In the data rows, 128 means zero.
Here are some points:
[106 105  98 115 128 122 122 124 148 147 107 132  95 128 145 143 112 111 139 139 169 107  96 123]
[122 156 167 102 148 102 104 202 187 168  76 149 126 154 199 152 181 127 181 166 166  80  82 104]
[255 143 131 100 142  82 108 196 156  77  83  96 255 149 108 138 150 145 176 106  89  71 105 118]
[217  85  80 121 111 124 132 105 126  56 127  74 192 118  76 140  96 139 179 106  88  75 243 136]
[ 99 126 113 152 118 102 134 101 100  90 139  90 123 120 101 109 117 137  96 122 103 128 149 122]
[ 65 136 150 142 126  80 154 187 150 143 102  85  95 137 177 135 169 123 114 152 107 149  66 120]
[144 255 242 117 170  81  96 127  90 223 100 221 174 147 148  89 169 148  77 107 105 146 101 103]
[ 61 226 134 197 142  50 142 191 158 160 114 125  93 150 193 102 152 131  73 175 138 193  61 101]
[103 110 115 142 117 118 132 107 110  84 121  83 125 121 102 120 121 139 130 137 107 102 170 118]
[143  80  70 122 109 220 140  68  78  87 207 121 100 101  81 114  76 109  79  84 103 165 186 170]
[105 103 118 129 118 136 129 107 114  89 116  87 124 122 109 132 123 135 143 138 116  96 159 119]
[ 83  85  62 164 100 163 197  64  65 113 255  97  85  93  76  95  69 103  54  74  78 255 117 208]
[ 97 128 114 138 126 100 125 113 122 119 114 116 114 127 122 119 117 131 120 151 147 109 133 113]
[220 187 211  99 152 168  93 118  98 175  89 181 196 141 135 109 156 143 117 113 121  93 142 108]
[255 148  90  88 161 105  94 135 146 169  95 255 165 141 140 131 102 112 107  99 174  85  91 123]
[138 104  98 111 126 139 117 111 133 125 112 142 106 124 126 135 105 115 142 127 164  98 121 125]
[146 101  91 105 130 154 115 107 128 150 113 162 108 122 127 140 101 110 129 119 166  98 116 130]
[ 88 134 123 119 137  80 134 186 169 164  94 115 101 142 187 138 151 116 120 139 138 120  65 121]
[106 107 117 138 118 122 130 108 114  90 119  87 121 122 106 123 118 135 130 135 111 102 164 120]
[117 105 108 116 125 152 119 102 117 140 111 123 106 123 123 129 113 118 127 133 149 101 139 123]
[255 166 178  91 157 178  86 108 106 160  84 255 190 140 132 113 140 139 143 123 164  73 182 103]
[114 118 132 167 111  99 136 102  94  60 129  60 188 120  80 109 129 173 128 125  76  99 241 123]
[112 147 255 111 133 115 126 196 114 109  84  71 210 143 136 122 243 152 150 118  76  99 108 116]
[108 138 133 202 113  91 130  81  78  61 161  69 182 116  75  89 111 183  89 124  80 124 255 108]
[153 250 255 123 145 118  96 125  88 108  85 104 249 145 118  95 232 196 132 143  91  89 243  92]
[181 120 138  90 140 178 108 124 110 205  95 168 141 130 143 129 134 114 123 102 122 104 105 132]
[108 255 255 129 149  86 108 147  92 125  90 101 216 149 137  95 252 177  96 128  83 123 130  99]
[ 93  83  67 155 101 165 186  66  68  85 255  88  92  95  76  99  72 109  58  75  75 255 124 198]
[147  99  88 104 132 156 111 109 133 141 113 182 103 124 135 134  98 108 123 117 189 101  98 131]
[134  90  83  93 137 111 134 198 222 123  93 121 108 134 160 190 116  99 176 110 137  91  61 150]
Then 16 other points, each followed by its number:
[141 114  83 113 129 127 119 102 114 142 129 175 106 122 115 120  93 112  97 105 136 124 104 135] 0
[255 134  90  86 157 101  97 150 168 165  90 255 152 144 144 141 103 112 133 100 176  80  85 126] 1
[136 101  94 110 127 134 116 106 127 126 114 154 106 124 128 136 104 115 130 127 170 102 117 125] 2
[ 94 117 130 161 115 105 138 111 109  75 122  69 142 123  95 118 129 153 134 142  94 101 199 114] 3
[ 99  70  51 135 100 220 191  59  66 122 255 146  73  89  76 100  61  90  52  67  88 255  97 253] 4
[ 95 128 151 179 110  90 146 119 106  58 119  56 176 124  86 114 145 178 155 144  78  94 229 110] 5
[107  99 117 124 119 149 126 117 122 106 109  90 122 123 116 135 128 130 162 142 122  91 165 119] 6
[166 133 130  98 138 118 113 139 118 138  99 135 159 132 133 122 133 119 107  99 106 109  90 132] 7
[111 129 102 145 123 106 121  90  96 113 143 119 114 119 102 105 101 134  90 117 118 132 150 118] 8
[109 101 125 125 120 145 124 109 113 100 113  93 115 123 111 131 123 127 154 136 126  96 166 120] 9
[ 65 237 255 209 131  53 141 205 140  92  96  67 144 156 148 105 233 181 110 201  93 120 100  92] 10
[106 121 115 115 137  88 121 182 196 120  90 122 115 142 167 152 139 117 177 124 156  89  82 115] 11
[103  98 122 134 114 131 136 127 133  77 107  67 127 125 104 141 134 139 205 146 100  84 159 119] 12
[109 122  87 119 134 113 114 100 120 203 126 227  89 124 146 121  98 106  87 122 203 138  93 124] 13
[108 106 116 125 118 134 129 114 121 100 109  84 125 124 114 134 127 127 160 142 123  92 153 120] 14
[ 98 116 112 126 128 112 120 117 131 148 110 126  97 127 140 130 120 120 133 147 158 108 113 117] 15
Which of these numbered points is nearest to each point below, looking only along the 3 directions in which the first points spread most? Its number follows each.
[103  97 117 128 118 135 133 125 129  84 106  76 126 125 113 142 131 135 177 145 117  89 146 120] > 14
[155  94  78  93 135 138 120 130 158 205 107 209  96 125 161 160  96  96 126 105 193 108  71 148] > 13
[120 102 104 109 128 187 116  99 110 171 115 161  96 121 133 130 105 113 118 124 175 113 124 128] > 2
[ 74 252 209 196 138  55 124 179 134 101 100  88 136 155 148 100 188 172  97 188 104 123 102  91] > 10
[197 167 201 102 149 110  94 145 134 136  79 140 194 149 137 125 165 150 186 147 143  71 155  99] > 7
[175  78  86 120 108 132 144 130 145  53 110  59 192 120  80 166 108 140 254 114  80  68 169 140] > 9
[162  87  77 124 112 193 129  73  82  92 179 111 122 104  82 112  81 119  89  93 105 135 192 151] > 8
[ 97  77  55 150 102 164 186  60  65 114 255 133  80  91  75  94  63  96  52  67  87 255 109 229] > 4
[ 80 155  91 145 139  61 128 174 208 150 107 156  89 144 187 129 117 117 100 167 202 124  66 110] > 11
[121  98  82 105 130 103 135 149 172 135 108 128 104 130 143 158 107 104 128 112 144 106  72 144] > 13
[116 108 103 116 126 142 118 109 120 133 113 133 108 124 127 134 111 119 127 131 160 104 123 122] > 0
[119 107 105 114 129 160 117 101 116 174 115 143 106 121 130 127 109 116 126 132 162 110 133 123] > 2
[103 110 116 149 117 107 136 111 108  77 124  77 130 123 100 121 121 140 126 136 102 103 163 118] > 8
[ 82  92 124 113 121 125 141 185 209 131  89  80  95 134 165 186 154 114 231 167 144  86  83 124] > 11
[106  64  50 117  99 255 196  59  65 168 255 165  68  89  79 111  61  81  53  67  94 255  86 253] > 4
[116 109 121 120 122 153 117  98 107 117 116 117 112 121 118 123 115 126 139 133 138 102 167 120] > 6
[104 100 114 138 114 119 136 122 126  74 110  70 129 124 103 136 128 142 162 141 107  90 152 121] > 12
